rotation steps, each row followed by its count of steps
The counts run from 0 to 577.
[ 75 121 106 162 140  69 104 143 136 134 169 161 146 132 117 151 102  98
 111 138 122 160 123  79 147 145 109 119 121 138 143 116 126 104 165 162
 122 118 155 133 103 125 121 146 153 110  62  98 153  97 140 137  88 129
 109 130 115 186 146  69 136 134 135 113 161 189 184 108 169 127 129 140] -> 97
[129 198 148 124 151 106 159 127  86 133 158 161 130 163 130 142 123 145
 112 166 148 158 125 141 145 136 135  96 125 161 145 133 143 155 100 128
 145 118  98 156  75 115 160 155 118  89 103  78 119 100 118 146 110 169
 114 120 108 161 156  71 126 134 146  83 163 137 126 195 161 100 123 137] -> 443
[ 95 131  86 110 185 124 142 163 134 130 138 121 119 131 101 156  91 105
 123  84 141  92 132  91 159 173 125 102 157 116 138 122 136 149 110 135
 120 116  97 184  74 132 128 102 146  83 113 130 127 137 133 118 113 117
 154 118 102 118 125  71 124 130 141 119 121 147 146 194 212 120 126 150] -> 272
[ 79 177 147 162 143 109 116 128 127  94 133 204 131 175 100 140 135 127
 130 101 160 186 129 125 125 151  99 121 123 166 115 133 141 118 150 154
 147 123 152 100 106 132 124 154 120  73 116 106 130  63 137 141 165 128
 135 146  95 157 164 130 130 141 163 100 126 182 174 115 114  99 111 141] -> 12
[ 75 107 102 109 204 111 140 157 137 140 170 125 107 118 102 157  93 119
 141 120 135 132 144  85 178 159 130 141 129 100 119 139 130 126 146 120
 124 123 141 168  89 150 117  67 153 108 102 141 129 112 157 118  93 136
 175 120 115 158 104 101 153 144 158  75 131 148 152 108 180 154 155 127] -> 478
[ 74 123 156 130 142 102 118 134 174 105 153 160 108 123 130 125 122 133
 118 114 174 143  92 171  65 170 102 107 114  75 144 138 133 126  96 160
 144  82 136 102  92 118  95 101 194 114 130 118  97 115 175 122 167 134
 133 165  95 142 122 141 157 112  93 130  90 155 160 104  86 130 116 121] -> 122
[ 94 121 136 138 129 110 156  83 149 122 179 146 110 115 174 129 113 127
 128 194 146 163 104 157 124 127 138 120  66 116 164 143 122 117 109 147
 143  80 145 115  89 113 108 124 193 125 106  97 122 117 140 141 106 132
  94 161 109 155 143 132 165 111 102  63 140 147 143  99 110 151 118 117] -> 226
[112 162 117 168 167  88  92 137 129  75 139 217 125 164  72 145 121 121
 142  96 153 143 136 117 113 143  85 147 126 173 131 120 108 115 167 160
 145 151 123 131  91 114 105 138 124  80 132 113 169 109 157 131 120 135
 154 122 108 156 132  86 110 127 112 160 150 147 157 155 156 102 140 142] -> 185
[100 179 159 151 180 103 123 143 126  90 121 189 127 137  68 152 175 110
 152  99 165 134 128 115 144 142 136 151 140 144 113 131 121 126 161 115
 158 142 130 159 118 159 105  75 134  71 130 124 140  65 182 139 136 126
 189 130 134 156 120  94 138 139 157  86 107 139 139 118 155 125 160 171] -> 481
[ 85 138 141 110 177 113 128 118 171  91 169 141 102 112 125 145 101 107
 105 101 176 158 127 114 124 167 114 115 131 118 129 148 121 126 127 139
 153 111 131  99  88 114 115  57 181 111 154 134 109 118 168 111 140 104
 151 158  85 148 125 173 147 100 163  87  99 167 163 106 116 107 111 123] -> 211
[ 87 104 131 145 121  85 129  93 168 100 159 153 127  85 149 162  88  95
 122 161 136 151 121 117 156 126 128 145  94 113 156 157  97 104 137 158
 152  94 179 148  97 120  87 102 211 116  99  99 136 116 123 129  79 126
  97 133 132 167 142 117 153 113 130  93 160 170 157 105 131 146 120 144] -> 500
[113 127 171 107 142 109 146 115 152 114 156 104  98  83 158 145 107 116
 108 132 170 120  92 162 106 148 126  80 130  93 159 141 124 147  93 149
 182  64  87 122 104 115 118  53 182 101 143 113  84 146 171 129 148 124
 119 151 100 138 145 123 136  85 103  93  88 125 129 137 112 129 125 127] -> 133
[ 84 136 116 139 160 124 139 117 145 133 172 185 122 149 110 136 111 139
 138 153 139 198 148 116 141 148 127 130  97 135 120 146 136 125 133 138
 129 119 170 108  55 148 105 134 145 108  77 125 101  63 130 148 126 125
 136 149  90 149 140 146 155 150 162  43 138 173 159  68 113 126 110 125] -> 114
[ 79 135 129 149 177  88 120 153 125  92 124 154 139 114  84 159 154 118
 144  99 158 109  85 148 116 127 124 139 138  93 130 122 126 128 149 126
 157 125 101 183 135 154  92  75 139  72  97 123 120  90 176 133 134 135
 168 116 132 126 121  56 138 146 119 130 100 126 136 119 180 152 179 157] -> 570
[ 91 156 150 159 156  84 113 110 138  83 160 194 109 143  62 153 162 114
 155 116 163 159 117 128 119 116 114 184 114 160 129 141  97  83 164 131
 152 162 142 142 122 128 103  93 159  96 132 116 150  84 168 139 128 124
 168 130 154 169 112 110 148 122 115 115 143 149 151  95 132 145 154 138] -> 487
[ 97 158 168 148 118 105 152  89 121  92 124 160 136  96 123 163 132  81
 124 167 136 170 134 114 164 110 143 147 110 139 125 153 117 124 128 144
 132 101 153 142 118 147 100 111 159 106  99  73 131  77 138 126 111 116
 117 149 120 156 165 118 136 135 148  67 142 161 164 101 126 125 144 146] -> 404
[102 110 115 118  98 135 150 129 139 149 165 145  98 136 155 135 100 165
 128 141 152 126 132 155  90 188 117  76 103  77 141 150 137 132  93 165
 133  69 117 140  68  98 131 139 185  97 111 126 102 134 116 139 132 129
  84 129  83 118 154 123 148 115  98 138 114 165 122 179 135 157  94 132] -> 529
[ 72 125 147 166 149  86  99 158 146  89 105 171 148 102  93 147 131 103
 131  70 156 141  95 141 111 156 111 133 137  93 121 114 130 117 151 174
 158 112 138 138 135 145  85  86 155  76 106 112 133  91 172 124 156 127
 150 140 122 139 138 105 148 146 121 136  97 182 167  95 133 129 145 169] -> 296
[ 90 136 126 130 166 117 122 147 157 101 133 144 127 110 111 141  96  90
 105  55 160 140 123 104 146 177  95 103 159 124 122 135 130 128 130 160
 149  92 131 116 109 111 130  68 161  86 144 131 117 127 160 110 160 115
 158 153  88 142 127 145 127 116 161 117 109 173 181 148 144  85 105 139] -> 105
[101 168 150 172 138  92 116 149 133  59 104 180 149 114  92 158 124  83
 104  66 163 150 111 111 148 150 102 120 162 146 108 137 124 131 143 161
 150 113 114 136 128 122 121 120 136  55 126  88 142  87 141 140 152 125
 128 136  95 151 146 100  86 115 155 153 134 178 176 160 159 106 122 167] -> 0
[100 166 134 140 188  96 126 101 118 102 152 183 139 142  73 149 148 126
 155 135 155 145 138 117 170 137 134 152 127 178 126 133 122 122 168 108
 136 161 150 159 105 147 108 102 126  88 127 111 142  66 152 126  91 124
 174 130 129 161 118  93 145 143 155  69 142 134 161 109 153 113 153 149] -> 482
[132 173 184 151 144 118 143 140  92 139 153 174 111 195 108 132 147 160
 148 124 168 131 128 142  69 127 130  99 134 125 124 159 127 141  99 130
 155 130  76 178  96  84 168 154 113  55 121 101 115 100 132 184 124 150
 123 105 117 146 146 100 109 113 127 118 136 130 112 189 121 159 129 144] -> 347
[ 96  95  71 113 164 134 142 150 121 162 173 123 125 151 116 144  86 150
 150 117 128 103 119 129 135 175 125  94 112 100 150 110 138 144 114 144
 125 105 120 180  46 126 113 129 145  93 105 132 115 148 116 138 101 141
 134  98 101 120 138  66 144 156  92 138 138 143 127 181 176 158 130 157] -> 361
[101 122 147 115 137 107 152 113 171  93 151 124 111  73 167 159  86  81
  91 118 149 138 114 116 165 158 125 133 130 103 133 153 101 134  99 143
 138  87 144 123  99 111 100  60 215  99 134 112 107 115 147 108 118 112
 128 150 111 138 138 152 140 105 152  80 120 173 155 116 136 119 117 147] -> 406
[ 93 120  69 125 176 140 135 144 135 123 160 172 123 153  91 144  99 117
 146 100 132 124 151  95 171 188 116 127 130 160 129 128 119 130 134 142
 104 129 142 144  50 126 111 130 155  86 127 146 141 134 111 110  82 114
 164 114  95 138 120 104 157 140 146 108 138 149 159 168 186 117 115 151] -> 182
[ 94 110  82 108 161 109 149 154 113 132 171 113 134 124 124 142  95 109
 120 135 105 126 105 109 168 162 109 109 127 157 165  97 128 149 128 144
 137 111 118 173  59 140 120 138 141 104  88 122 135 145 149 116  85 148
 135 103  85 140 124  59 137 133 105 117 153 143 161 164 209 104 141 143] -> 366
[ 99 154 178 120 129  78 163  97 132 147 186 131 121 122 148 149 131 146
 122 194 144 158 123 143 130  98 151 102  94 108 138 166 128 131 108 153
 161  94 114 142 114 105 144 109 164 126  89  72 101  96 136 168 107 161
  96 144 134 168 146 100 132 110 141  52 147 142 129 117 133 153 131 119] -> 136
[114 147 176 129 154 108 154  96 110 129 176 172 100 164 106 140 166 181
 167 177 169 146 130 169  92 113 148 112 103 126 136 145 132 140 126 122
 155 124 115 142  88 118 146 113 136  92 115  98 110  89 138 181 123 143
 131 121 128 150 113  98 160 138 127  70 146 119 104 126 104 164 136 124] -> 46
[115  89 115 119  99 150 165 108 135 143 153 154 115 116 161 136  94 156
 145 160 138 124 128 153 129 167 134  83 100  98 153 157 137 140  77 149
 132  67 141 149  62 114  97 145 199  88 120 105 109 127 103 143 115 133
  71 133  89 112 162 151 156 131 103  99 135 153 131 181 127 154 102 154] -> 428
[129 160 176 123 136 104 163 105 111 155 182 156 108 152 144 154 129 155
 140 185 150 139 140 137 120 109 150 112 110 129 159 167 125 139 100 115
 148 108 110 151  92  96 158 123 144 110 101  73 103  90 121 177  93 149
 114 112 131 158 130  93 139 108 142  71 149 137 114 156 121 172 128 126] -> 242
[ 85 144 149 122 136  71 142  96 128 131 185 123 111 119 180 135 105 126
 116 192 144 181 104 139 132 124 144 104  86 129 144 133 133 151 121 152
 157  90 131 125 107 125 131 125 163 136  82  81 109 104 159 140 116 158
  90 161 112 171 142  90 146 126 123  66 143 152 154  96 128 107 109 115] -> 30
